In the rows, zero is written as 128.
A: a few groups of rows, each row roughly a mix of its group's hidden directions
A (162 x 11)
[[170 142 111 141 122 117 156  92 126 131 175]
 [112 172 131  89 129 157 129 110 115 168 115]
 [151 140 163 146 129 117 159 108 138  99 176]
 [ 85 126  95 136 142 109 115 139 124 177 151]
 [141 134 154 128 168 105 108  89 133 115 170]
 [141 146 188 150 161 113 127 143 117 119 152]
 [105 127 130 153 146 161  96 163  98 140 160]
 [151  89 167 116 122 151  96 130 114 139 163]
 [167 130 169 142 108 133 110 155  89 107 121]
 [118 134 161 108 148 163 124 150 117  73 135]
 [ 89 152 137 150  77 131 120 114 129 139  93]
 [201 125 133 120 150 117 132 141 113 148 122]
 [126 133  71 121 165 114 149 102 113 104 137]
 [100 131 119 105 125 139 154 145 193 133 117]
 [ 86 109 144 123 124 153  98  88 121 146 159]
 [129 141 156  87 137 147 126 183 108 119 110]
 [156 131 138 103 102 113 158 145 153  99 169]
 [ 86 112 111 151  93 146 122 102 162 107 113]
 [ 85 146  86 142 150 114 149 143 123  98 107]
 [108 119  83 146 136 123 143 141  96  86 101]
 [152 152 190 119 156 116 133 156 139 124 124]
 [121 135 156 113 148 141 126  97 109  69 108]
 [151 116 124 164 165 107 125 159 119 161  98]
 [122 140 137 105 180 159 120  98 125 111  94]
 [142 153 145 101 111 106 154 181 105 130 111]
 [128 112 123 170 164  81 128 113 131 160 125]
 [163 146 123 172 156 134 144 131 128 103 169]
 [ 87 131  91 132 137 122  95 121  94 161 112]
 [104 123  67 135 134  96 128 123 137 164 136]
 [170 107 130 170 105  90 111 118 147 124 140]
 [115 104  82  77 141 139 154 127 138 143 141]
 [153 158 111 151 180 129 124 119 162 118 148]
 [134 159 128 198 135 131 120 112 106 136 125]
 [130 126 114 128 146 169 111 160  95  87 104]
 [141 116 102 151 132  86 146 139 147 180 130]
 [ 80 118 107 126 135 132 105 100  77 128 131]
 [101 133 156 148 118 168 130 164  95  99 126]
 [149 167 102  96 158 123 165 126 110 107 115]
 [122  85 139 130  83 149  82 129 115 123 118]
 [136 146 183 126 133 144 117 148 113 129  78]
 [123 123  80 166 136 123  86 149 136 134 101]
 [ 88 138 190 107 124 143 111 139 125 118 118]
 [143 123 128 181  97 112 161 138 154 148 108]
 [166 130 147 151 120 130 155  77 106 102 124]
 [187 133 133 116 124 112 100 118  90 153 128]
 [124 139 168 111 103 178 110 140 134 141 160]
 [106 108 123 152 111 173 138 161 125  86 138]
 [119 128 174 158 152 113 148 112 129  92  97]
 [140 129 138  92 170 168 117 157 108 105 118]
 [124 115 130 135 130 195  99 127 148 124  98]
 [118 172  96 128 132 113 157 126 124  98  85]
 [106 118 114 170 124 112 129 156 141 147 180]
 [120  98 150  81 109 118 146 154 162 145 145]
 [181 117 135 101 146 105 139 150 152 125 162]
 [103 144 128 190 105 104 113 131 105 142 138]
 [126 107 125 195 150 101 107 125 122 134 113]
 [ 97 149 139 134  86 143 138  92 161 115 155]
 [124 130 147 144 154 126 147 143 111  68  96]
 [151 142 167 109 113 124 132 146 104  99 176]
 [128 141  97 109 103 109 165 169 146 153 147]
 [142 106 156 167 137 112  92 103  92 113 117]
 [152 147 105  92 140 133 183 140 118 129 153]
 [114 136  88 111 160 125 133 181 118 100 134]
 [102 173 120 164 103 116 146 150 134 159 113]
 [162 138 129 153 146 111 127  98  85  87 131]
 [163 103 163 115 139 158 138 134 130  91 161]
 [105 107 117 146 115  89 109 125 147 183 121]
 [117 121 123 109 148 163 106 140  92  75 128]
 [150 139 126 134 110  90 141 130 173  82 118]
 [147 108 131  80 126 121 134 103 152 151  84]
 [122 106 132 159 133 101 104  79 103 102 147]
 [115 149 139  97  65 112 151 126 142 135 140]
 [110 155 150 114 101  79 149 149  97 125 112]
 [145 131 143 116 166 156 156  96 117 137 172]
 [126 100 125 165 169 117  98 116 168 145 124]
 [114 148 102 120 108 119 126  93 163 178 141]
 [113 101 151  87 111 133 131 126 126 181 105]
 [ 63 126 128 145 129 149 151 137 124  93 125]
 [128 128 165 135 156 162 117 152 130 166 165]
 [141 115  80 118 156 138 151 127 145  99 169]
 [ 71 118 139 129 103 107 124 109 160 158 126]
 [ 93 156 156 113 108 129 121 138 110 173  97]
 [183 120 170 119 115 123 112 116  96 139 114]
 [163 159 142 107 124 130 161 176 139 143 144]
 [128 122 158  96 146 177 125 131 104 167 119]
 [168 128 129 140 167 113 133 176 105 143 112]
 [ 83 170 101 126 119 137 164 127 149 115 112]
 [ 56 127 103 133 118 131 127 106 142 112 127]
 [153 151 128 150 101 131 186 103 130 120 106]
 [139 127 158  82 168 141 112 148 104 120 154]
 [141  60 136 116 104 109 116 133 143 110 143]
 [ 78 149 138 165 100 116 157 142 144 121 112]
 [148 128 166 110 106 167 127  92 136  91 124]
 [157 103  99 114 116 111 106 125 121 181 152]
 [157 103 134 143 156 114 145 169 127  83 115]
 [136 123 109 154 133  99  99 137 146  70 145]
 [142 132 154  93 141 117  90 106  97 164 143]
 [ 82 113 117 174 118 137 146 118 123  88 132]
 [108 152 177 102 104 134 129 154 104  99 137]
 [ 78 158 117 136  88 146 158 114 138 128 111]
 [164 144 156 116 108 131 124 151  82 102 104]
 [117 149 135  88 135 124 165 181 138 135 110]
 [127 115 168  79 101 153 155 145 125 144 118]
 [104 101 112 131 109 137 101 135 152 131  69]
 [109  90 124 131 173 151  90 141 123 136 100]
 [ 83 145 163 147 154 133 137 132 108  91 109]
 [124 129 146 122  77 130 180 111 101 132 115]
 [132 124 162 154 151  87 128 144 140 177 134]
 [134  80 146 149 134 119  83 126 144  94 145]
 [191 116 122 106 100 128 127  93 136 124 116]
 [182 154 128 132  77 137 145 122 120 114 121]
 [142  88 115 133 114 115 106 139 187 125 106]
 [152 140 135 121 166  98 104  78 148 131 113]
 [131 127  96 166 156 145 106 106  87 111 147]
 [151 124 129 106 113 114 108  73 136 171 136]
 [174 116 159 133 101 133 137  92 164 124 120]
 [ 78 120 105 157 143 157 128  92 152 127 123]
 [115 116 140 134 138  95 108  88 134 183 142]
 [161 120 143 169 149  87 114 126 156 149 146]
 [ 96 111  80 112 122 164 144 121 142 120  94]
 [ 99 129  91 162 131 105 153 101 128 108  92]
 [ 98 162 119 153 115 132 134 182 146 153 127]
 [158 120 103 125 108 127 138 155 180 155 153]
 [ 94 118 158 170 155 107 122 165 122 114 119]
 [112 114 101 139 157 122 148 139 127  66 109]
 [146 103 140  69 124 153 165 127 143 130 125]
 [ 87 155 131 133 137  99 151 123 114  91 165]
 [120  90 118 109 137 160 109 112  79 153 113]
 [110 110 154 110 136  82 121 107 136 175 111]
 [ 74 166 130 130 158 140 151 139 140 103 126]
 [101 118 174 144 111 126  91 158 105 144 147]
 [175  94 105 152 145 119 110 117 125 160 106]
 [140 128 171 130 175 109 139 142 140  88 114]
 [128 103 120 123 127 129  85 134 158 152  75]
 [169 153 171 128 115 134 145 155 135 128 166]
 [122  93 122 173 111 126  85 102 115 108 115]
 [146 120 150  85 153 147  76 122 111 141 132]
 [154 110 136 103 121 177 151 158 127  92 127]
 [123 140 160  85  98 146 143 133 109 130  83]
 [ 90 110 104 176 116 135 140 104 155 105 128]
 [125 102 125 102 186 153  95 131 110 130 121]
 [ 96 133 122 111 116  85 130 109 139 181 113]
 [144  97 144 118  80 120 108 172 114 147 133]
 [127  94 108 138 153 126 134 143  98  71 114]
 [108 110 124 149 141 125 117 158 147 164 181]
 [107 106 163 126 141 139 101 125 144  87 170]
 [ 93 106 117 104 104 115 153 158 134 129 175]
 [129 145 163 128 121 147 144 139 193 133 147]
 [121 130 140  90 171 137 154 172 116 113 144]
 [ 85 119 137 148 110 176 105 130 155 110 144]
 [149  95  92 117 166 133 137 117 158 130 165]
 [145 142 108 108 115 113 174 155 171 146 116]
 [108 132 134 159 103 164 143 169 101 100 117]
 [186 125  94 108 156 147 140 131 128 123 154]
 [ 95 118 125 162 109 149  95  78 129 120 127]
 [105 139  71 147 133 108 156 131 127 104  98]
 [107 176 133 128 103 112 167 165 121 108 131]
 [139 114 144 132 134  92 122 182 161 138  98]
 [121 166 157  90 133 133 162 149 107 119 159]
 [112 163 111 170 119 126 144 164 136 105 161]
 [101 142  86 132 166 105 159 126 129 112 160]
 [123 133 163  92 125 123 167 111 144 173 140]]
one row of each group, then the others: which group is each in?
[137 124 162 130 117 156 134  94 118  74 104] -> (6)
[129 134 114 166 121  75 122  96 131  98 148] -> (127)
[151 160 139  96 126 109 145 159 150 169 110] -> (84)
[149 112 129 139 124  61 136 116 114 159 143] -> (74)

[ 90 113 105 139 121 151 132 100 184 121 124] -> (84)
[101 145  67  94 131 142 117 139 111 119 140] -> (6)
[142  85 151 134 150 120 117 101  93  90 114] -> (6)
[182  93 115 111 135 108 135 151 147 108 150] -> (84)
[158 116 161 130 113 165 139 145 132  76 123] -> (6)
[144 128 149  85 172 147 100 125 106 135 155] -> (84)
[160 126 110 125 145 173 112  91 126 113  91] -> (74)
[138 132 194 146 112 123 108 155 103 119 124] -> (74)
[129 128 149  87  72 144  99 121 127 107 127] -> (84)
[153 131 136 169 152 129 101 109 111  84 151] -> (127)
[159 136 196 131 142 140 107 117 126 113 129] -> (127)
[143 121 134 115 179 147  91  96 120 158 116] -> (127)
[130 168  91 140 116 113 156 171 128 134 102] -> (6)
[105 129 146 191 141 135 107 129 111 106 102] -> (74)
